Each path below is one point turned by a fixed rotation once a step. After each direction that follows a path, write how fast that rotation turns it, in degrees per step (0 if it stays still).
Each turn is a multiple of 5 degrees from 10 to 175, or 0.
Each row of a path follows its step; steps can be skipped.
Path 1:
step 2: [ 1.670, -1.104, -1.375, -0.194, -0.029,  2.660,  0.566,  1.658,  2.802,
 -0.169, -1.798, -0.585,  1.059, -2.388, -0.961, -3.255, -0.243, -0.708,
  1.207, -0.806, -2.374,  1.884, -1.300,  1.897, -3.308,  0.598,  2.006,
  0.263,  1.927, -1.202,  1.250,  0.313, -2.186, -1.758,  0.074,  1.696,
  1.076, -2.917,  0.835, -1.481,  1.396,  1.146, -3.331, -0.972,  0.635,
 -1.185, -0.182,  2.095, -1.344,  0.243, -1.119, -2.348, -3.596,  0.303,
 -1.622, -0.239,  0.168, -0.596, -0.093,  3.279,  2.950]
step 5: [ 3.353,  0.438, -1.174,  1.353, -1.444,  0.449,  4.130,  0.420,  1.648,
 -1.320, -2.173, -0.089,  0.012, -2.248,  1.790, -0.500, -0.779, -0.305,
  1.522,  0.262, -0.999, -2.121,  1.523,  1.197, -1.559, -2.523,  2.998,
  3.104, -1.442, -0.418,  0.529,  0.654,  2.459, -2.106, -2.940,  1.643,
  0.507, -0.948, -0.310, -1.483, -0.924,  2.963, -0.320,  0.867, -1.005,
 -3.088, -1.445,  1.095, -1.068, -1.210, -1.948, -1.365, -0.589,  2.745,
 -2.267,  0.480, -0.432, -1.971, -1.642, -0.391,  0.416]
step 6: [ 1.665,  0.671,  3.190, -0.389,  2.710,  0.577,  0.493, -0.266,  2.268,
 -1.768,  0.522, -0.622,  1.633, -0.357,  0.664,  1.024, -0.874, -0.561,
  0.200,  0.458, -1.965,  1.130, -0.319,  0.956,  2.249,  1.205, -0.331,
  0.076,  0.060,  0.934,  0.132, -2.216,  2.897, -0.673, -0.079, -1.016,
  4.008,  0.214, -0.105,  1.814, -0.828,  1.011,  0.342, -0.491, -0.778,
 -3.517, -3.228, -0.993, -2.390, -1.534, -6.160, -0.753, -1.100, -0.391,
  0.100, -1.677, -1.470, -3.059, -0.901,  0.580,  0.442]
step 7: [ 0.915,  1.458, -0.567, -2.247, -1.069,  1.349,  1.625,  2.502,  1.445,
  0.158, -0.922, -1.005,  1.662, -1.248, -1.211, -2.161, -1.076, -3.129,
  1.229,  1.351, -2.424,  0.625, -0.498, -0.966, -0.949,  4.408, -0.448,
  0.104,  0.762,  0.333,  0.373,  0.514,  2.277, -1.834, -0.536,  0.409,
 -1.444, -0.550, -0.328,  0.624,  2.213, -1.650, -3.754, -4.474, -0.163,
 -3.266, -1.571, -1.790, -1.704, -0.470, -0.484,  0.386, -1.130,  2.832,
  0.315, -0.991, -2.400, -1.720,  1.801, -0.581,  0.179]
step 10: [ 0.418,  2.391, -2.532,  0.897, -2.482,  0.360,  3.220,  1.578,  0.003,
  0.907, -1.210, -1.072,  0.902, -1.559,  2.009, -0.099, -0.872,  1.024,
  2.801, -1.718, -5.606,  3.870, -2.972,  2.668, -2.304, -0.531,  0.579,
  1.683,  0.248,  0.616,  1.533,  0.125, -0.272, -2.471, -1.013,  0.347,
  0.769, -2.399,  0.899, -0.349,  1.389, -1.843, -0.263, -1.062, -0.142,
  0.224,  0.887, -0.218, -1.164, -0.400, -0.228, -1.535, -1.919,  1.798,
 -0.240, -0.730, -1.236, -2.588, -1.281, -0.404,  0.089]
step 13: [ 0.181, -1.005,  0.087,  1.080,  0.770,  1.148,  3.200, -0.489,  1.868,
  1.242, -0.893,  2.542, -0.266, -2.678,  1.544, -0.371, -1.429,  0.746,
  3.332, -2.012, -4.567, -0.816,  1.173,  1.066, -1.247,  1.605,  0.954,
  0.319, -0.826, -1.635, -0.036,  0.552,  0.207, -2.302, -2.483,  1.425,
 -1.247,  0.800,  1.486, -0.669, -2.212,  0.642, -2.251, -1.249,  0.695,
 -5.600, -0.437, -0.539, -0.968, -0.201, -1.545, -0.927, -2.160,  0.498,
 -0.431,  0.163, -1.038, -0.912,  2.521,  0.459, -2.322]
step 19: [ 0.742,  1.097,  1.323,  1.261, -0.888, -0.295,  2.449,  0.918,  3.479,
  0.446, -0.722, -0.499, -1.025, -0.451,  0.950, -0.749, -0.633,  2.434,
  0.511,  0.918, -4.472, -0.905, -0.096,  0.202,  0.625, -0.236,  2.229,
 -0.081,  1.056,  0.801,  0.779, -1.152,  2.217, -2.624,  0.017, -1.530,
 -0.071,  0.425,  1.750,  1.146,  0.132, -0.936, -0.460,  0.521,  1.368,
 -2.436, -1.533, -1.311, -1.674,  1.400, -2.449, -1.619, -0.182,  4.338,
 -4.300, -1.106, -2.541, -3.059, -1.829, -1.031,  1.811]
step 20: [ 0.578, -2.192,  2.205, -1.760,  1.055,  0.176, -0.628,  2.030,  3.241,
 -1.488, -0.847, -1.601,  2.828,  0.792,  2.676, -1.278, -0.907, -2.236,
  2.267,  1.586,  0.030,  0.476,  0.430, -3.636,  1.125,  2.816,  0.925,
  0.452,  1.228, -0.776, -0.123, -0.238, -0.365, -1.784, -1.182, -0.708,
  1.126, -0.586, -1.951,  0.096,  0.355,  0.335, -1.776, -0.769, -1.279,
 -3.747, -2.258,  2.101, -2.193, -0.128, -1.052, -4.081, -0.467, -0.542,
 -0.449, -0.862, -2.679, -2.814, -0.491,  1.351,  0.185]
step 25: [ 5.681,  1.321,  1.201, -2.019,  0.929, -0.079,  2.028, -0.258,  1.609,
  0.625, -0.587, -2.381,  3.380, -1.527,  1.320,  1.082, -0.545,  0.649,
  2.906,  1.394, -1.570, -0.593,  0.142,  0.884,  0.864,  1.098,  3.507,
 -2.175,  1.987, -0.715,  2.615,  0.410,  2.787, -0.068, -0.348, -0.357,
  1.584, -0.154, -0.875,  1.574,  1.446,  0.798,  0.576, -0.680, -0.207,
 -3.235, -0.200, -0.264,  0.538, -0.885, -1.617, -0.589, -2.167,  1.161,
 -2.199,  1.308,  0.101, -2.632,  1.448,  1.213, -2.070]
Speeds:
[-0.602, -0.311, -0.916, -0.126, -0.101,  0.485,  0.039, -0.089, -1.078,
 -0.363, -0.280,  0.559, -0.212, -0.645, -0.145, -0.113,  0.032, -0.336,
  0.336, -0.369, -0.495, -0.197,  0.167,  0.257,  0.243, -0.169, -0.127,
  0.807, -0.347, -0.065,  0.722,  0.477,  0.097, -0.450,  0.510,  0.174,
 -0.360, -0.600,  0.701,  0.408,  0.295, -0.535, -0.603,  0.059, -0.214,
 -0.176,  0.261,  0.144,  0.066, -0.101, -0.133, -0.381, -0.011,  0.387,
 -0.512, -0.247,  0.010,  0.640,  1.002, -0.541,  0.633]
130
[ 0.679, -0.155,  0.077,  0.224, -0.782, -0.075, -0.186,  0.410, -0.052,
 -0.886,  0.026,  0.275, -0.152,  0.713,  0.386,  1.146,  0.118,  0.192,
  0.297, -0.395,  0.074,  0.029, -0.814,  0.492, -0.797, -0.122, -0.157,
  0.010,  0.212,  0.164, -0.179, -0.093,  0.365,  0.193, -0.035,  0.060,
  0.002, -0.902, -0.112, -0.743,  0.420,  0.180,  0.211, -0.608, -0.196,
  0.649,  0.421, -0.014,  0.606,  0.534, -0.327, -0.321, -0.116, -0.467,
 -0.535, -0.466,  0.150,  0.800, -0.048, -0.282, -0.252]
55
[ 0.483, -0.641,  0.840, -0.874,  0.246,  0.025, -0.932, -0.348,  0.334,
 -0.313,  0.178,  0.103, -0.900, -0.231, -0.541,  0.029,  0.708,  0.280,
 -0.410,  0.291, -0.542, -0.231, -0.289,  0.186,  0.178, -0.003,  0.018,
  0.066,  0.116,  0.351,  0.262,  0.352,  0.186, -0.488,  0.084, -0.536,
  0.297, -0.181,  0.072,  0.827, -0.636,  0.069,  0.389,  0.677,  0.523,
  0.446,  0.004, -0.287,  0.402, -0.352, -0.521, -0.365,  0.250,  0.166,
 -0.383,  0.265, -0.245, -0.052, -0.025, -0.725, -0.810]
135
[ 0.664,  0.303,  0.090,  0.752, -0.182, -0.160,  0.005, -0.190, -0.877,
  0.320,  0.304, -0.263,  0.054, -0.181, -0.070, -0.153, -0.083, -0.227,
 -0.922,  0.505,  0.403, -0.412,  0.636,  0.197, -0.401,  0.242, -0.092,
  0.548,  0.589, -0.247, -0.039,  0.455,  1.032,  0.044,  0.498,  0.776,
  0.171, -0.078,  0.106, -0.408,  0.474,  0.372, -0.355,  0.284,  0.171,
 -0.082, -0.103, -0.419, -0.114, -0.321, -1.374,  0.357,  0.175, -0.209,
  0.321,  0.344, -0.208, -0.021,  0.424,  0.186, -0.664]
35
[-0.445, -0.239,  0.252,  0.115,  0.605,  0.322,  0.010,  0.139,  0.214,
 -0.496, -1.211, -0.792,  0.433,  0.660, -0.502, -0.130, -0.433,  0.035,
  0.216, -0.096,  0.356, -0.091,  0.107, -0.216,  0.511,  0.211, -0.370,
  0.174,  0.144,  0.425,  0.448, -0.669,  0.169, -0.007, -0.463,  0.008,
 -0.018, -0.068, -0.223, -0.422,  0.167,  0.441,  0.393,  0.783,  0.048,
 -0.085,  1.106,  0.818,  0.112, -0.538, -0.904, -0.238,  0.634, -0.259,
  0.177,  0.354,  0.070,  0.377,  0.164, -0.220,  0.420]
125
[-0.360,  0.538, -0.683,  0.274, -0.301,  0.603, -0.014,  0.445,  0.021,
 -0.445, -0.382,  0.197,  0.284, -0.075, -0.446,  0.686,  0.182,  0.336,
 -0.359,  0.864, -0.599,  0.586, -0.713, -0.477,  0.527,  0.340,  0.279,
 -0.158,  0.473, -0.139,  0.127,  0.183,  0.148,  0.583,  0.064,  0.231,
  0.312,  0.329, -0.537,  0.294, -0.125,  0.417,  0.181, -0.293,  1.018,
  0.332,  0.297, -0.942, -0.896, -0.514,  0.193,  0.506, -0.214, -0.045,
 -0.260, -0.055,  0.237,  0.224,  0.458, -0.350,  0.288]
95
[ 0.222, -0.484,  0.018,  0.067,  0.154,  0.629,  0.333,  0.929, -0.067,
 -0.764,  0.439,  0.380, -0.006,  0.160, -0.334,  0.351,  0.096,  0.099,
 -0.745, -0.277,  0.368, -0.238,  0.828,  0.028,  0.519,  0.326, -0.203,
  0.194,  0.817, -0.047, -0.237,  0.005,  0.004, -0.159,  0.163, -0.115,
 -0.042,  0.099,  0.594, -0.422, -0.084,  0.480, -0.206, -0.069,  0.653,
  0.041, -0.829,  0.755,  0.127, -0.358,  0.283, -0.143, -0.452,  0.887,
  0.067, -0.315, -0.221,  0.167, -1.187, -0.227,  0.630]
25
[-0.334, -0.114, -0.704,  0.188,  0.066, -0.218, -0.410, -0.400,  0.450,
 -0.651, -0.166,  0.107, -0.051, -0.360, -0.189, -0.118,  0.065, -0.735,
 -0.900,  0.102,  0.495, -0.694,  0.032,  0.413, -0.162, -0.637,  0.349,
 -0.482, -0.419,  0.245,  0.581, -0.807,  0.505, -0.247,  0.443,  0.302,
  0.898, -0.495,  0.094,  0.510, -0.359,  0.799,  0.258, -0.554,  0.144,
 -0.068,  0.215,  0.117, -0.160,  0.392,  0.239, -0.362, -0.191,  0.148,
  0.170,  0.108,  0.870, -0.022, -0.183,  0.928,  0.080]
115
